A single turn carries every row of the set below to another of its rows. Some are shown first; where does it send the rows asked next?
Q891: [ -4  -2   6  -3  10 -25   1 -10 -10  -4   3  -4  -1  -9  -1 -15  -6  -8
   2  12  -3  13  -5  -2   1  -4   2 -17  14   3  11  -4   7  -4  -1   3]
Q430: [ -9  -3 -19  -7  -4  -5   7  18   3  -2  -3  10   2   8   1  -6  -8 -11
  -5   9 -14  -8  -6   8   7  22   2 -11   5  -9  10 -13   1  -3  -3   8]
Q101: [ -1   4 -15  -2  -7   0   2  21  10  -5   3  11  -9   9   7  -5   5  -6
 -10   7 -14  -8  -2   8  10  19   2 -11   9 -11   8 -12   1   2  -2   5]
Q74: [  6  -5  11 -21  -2   1   4   1   2 -12   1  -3   7   8  -2   6  -3  -3
 -13   8   7   9  12   0   1  -6 -14  -8 -10  -1   8 -13  -1 -12  10  -3]
Q368: [  0   1 -13  -3   2  -1   7  -3  -4  21   3  -9 -12  -7   1   2  -3  -2
  15  -4  -2   0  -1   1 -17   3  -3  10   8  21   4   2   4   0  -3   3]
Q96: [ -4  -2   7   0   4 -17   1  -5 -10 -11  14  -4   4  -5  -7 -15   1 -11
   7   4  -1  11   0 -11  -2  -6   1 -15  14   3  13  -5  12   0  -1  -3]
Q468: [-21   6   0  -4   9   9   9   9  -2  -3   3   5   3   9  -3  13  -6  -4
  10 -15  -3  -6  12 -10  -6   4   1   9  18  -5   2   8  -6   3  -2  -6]
Q206: [-11   8   7  -4   0  12   0   9  -1   9 -22  13   4  -6  -8 -20   7  -2
  -3   2  -8  10  -2   9   4  -6  -7   2  -8   9 -17   3  -4  -1   2  -1]
Q921: [ -1   4   8  -3   7 -26  -2 -10   2  -3   1  -4  -9 -10   7 -16   0  -3
  -5  13  -5  15  -2   1   4  -3   7 -14  17   4   5  -2   0  -7   6   5]
Q302: [  9  -3  12 -20   1  -1   1   2   3 -12  -3  -3   3   8   3   5  -2   2
 -17  11   5  11  12   4   4  -7 -15 -11  -9  -2   8  -8  -4  -9   6  -1]
Q723: [  7  -4  12 -20   1  -1   3   0   1 -12  -1  -3   3   8   0   8  -3  -2
 -15  11   6   8  10   2   3  -7 -15 -11 -10  -2   9 -12  -3 -10   7  -2]
Q419: [-13   9   7  -5  -5  14   2   7   2   8 -18  12   3  -6 -10 -19  10  -5
  -3   0  -6   6   1   4   2  -5  -4   5  -5  10 -18  -3  -4  -3  10  -3]
Q587: [  4   2 -14   0  -1   1   1   7   1  14   7  -9 -10  -4   5  -4   4   5
  12  -9  -3   6   4  -1 -16   2  -2  11  10  20   1  12   3   2  -6   2]
Q718: [-12  11   8  -2  -5  18   3   5  -2   8 -13  13   0  -4 -15 -15  13  -9
  -1  -1  -6   1   0   2   2  -8  -6   3  -6  10 -13  -9   1   1   8  -6]
Q50: [  8  -3  11 -20  -1   1   1   6   5 -14  -1  -3   6   9   3   3  -1   2
 -17   8   6  13  14   2   2  -6 -14  -9  -9  -2   6  -6  -4 -11   7  -1]
Q983: [ -5   2 -16  -6  -5  -4   5  17   8  -1  -3  10  -6   7   5  -4  -2  -9
  -9  11 -14  -9  -6  10  10  21   3 -11   7 -10   8 -15  -1  -2   0   7]
Q839: [  1   7   8  -1   0 -18  -5  -4   8  -9  10  -5 -10  -7   7 -19  10  -2
  -6   5  -3  15   6  -5   3  -3   8 -10  21   2   3  -2   3  -5  11   1]
Q779: [ -2   1 -16  -2  -7   2   1  26   6  -9   6  11   0  11   3  -8   4  -7
  -6   4 -13  -6  -1   5   7  18  -1 -11   8 -11   9  -8   3   3  -6   3]
Q911: [  5   4 -12  -2   5  -1   4  -2  -1  22   2  -9 -20  -7   5   3   1   1
  11  -2  -4   1  -2   5 -13   1  -2   8   9  20   4   4   2   2  -6   3]
Q667: [ -7  -3 -18  -4  -6  -2   4  25   1  -7   2  10   7  10  -1  -8  -4 -10
  -3   6 -12  -7  -4   4   5  20  -1 -12   5 -10  10  -8   3   1  -6   5]
Q490: [  7   6 -11   0   2   0   0   3   1  18   4  -8 -18  -5   8  -1   5   6
   9  -5  -4   4   2   4 -13   1  -3   9  10  19   1  10   2   4  -7   3]
Q320: [-17   8   4  -4  21   0   9  -1  -3   8 -12   5 -12   3   5  19 -12   0
   2  -1  -8  -8   3   6   1   3   0   1  14  -6   3   6 -12   3  -9   0]
Q897: [-15  10   2  -3   8   9   3  13   9  -5   0   5  -4   8   7  10   0   4
   2 -14  -6  -2  16  -5  -2   5   4  10  20  -6  -3  15 -12   2  -1  -4]
Q145: [  6  -5  10 -21  -3   2   2   4   3 -15   1  -3   9  10  -1   4  -2  -1
 -15   7   7  11  14  -1   1  -6 -13  -7  -9  -1   7  -8  -2 -12  10  -2]
Q399: [-22   4   1  -5  16   4  12   1  -8   3  -4   5  -2   6  -4  18 -13  -7
  10  -7  -5 -11   5  -4  -4   4  -1   3  13  -4   7   2  -6   3  -7  -4]
Q553: [-12  12   4  -3  16   3   3   6   7   3  -9   5 -14   5  13  13  -4   7
  -2  -6  -9  -2  10   5   3   3   2   6  18  -7  -2  14 -15   2  -6   1]
Q950: [  0   3   7   0  -2 -13  -4  -1   0 -14  18  -4  -2  -4  -2 -18  11  -7
   1   0  -1  13   6 -13  -2  -5   5 -11  20   3   8  -4   9  -1   7  -4]
Q502: [ -9   8   9  -1   4  14   0   8  -7   9 -19  14   1  -5 -11 -16   8  -3
  -1   4  -8   6  -4   9   3 -10 -11  -3 -10   8 -12   1  -1   4  -5  -3]
Q648: [ -9  10   9  -1   1  18   2   5  -7   8 -14  14  -2  -4 -15 -12  12  -8
   0   2  -7   1  -3   5   2 -11 -10  -2  -9   8 -10  -7   2   5  -1  -6]
Q59: [  0   0 -15  -3  -1   0   4   3  -3  17   7  -9  -7  -5   0  -2  -1   0
  16  -9  -2   3   1  -2 -18   4  -2  12   9  21   3   8   4   0  -3   2]

Q59 -> Q587
Q206 -> Q502
Where do these go?
Q74 -> Q145
Q779 -> Q101
Q399 -> Q468
Q950 -> Q839

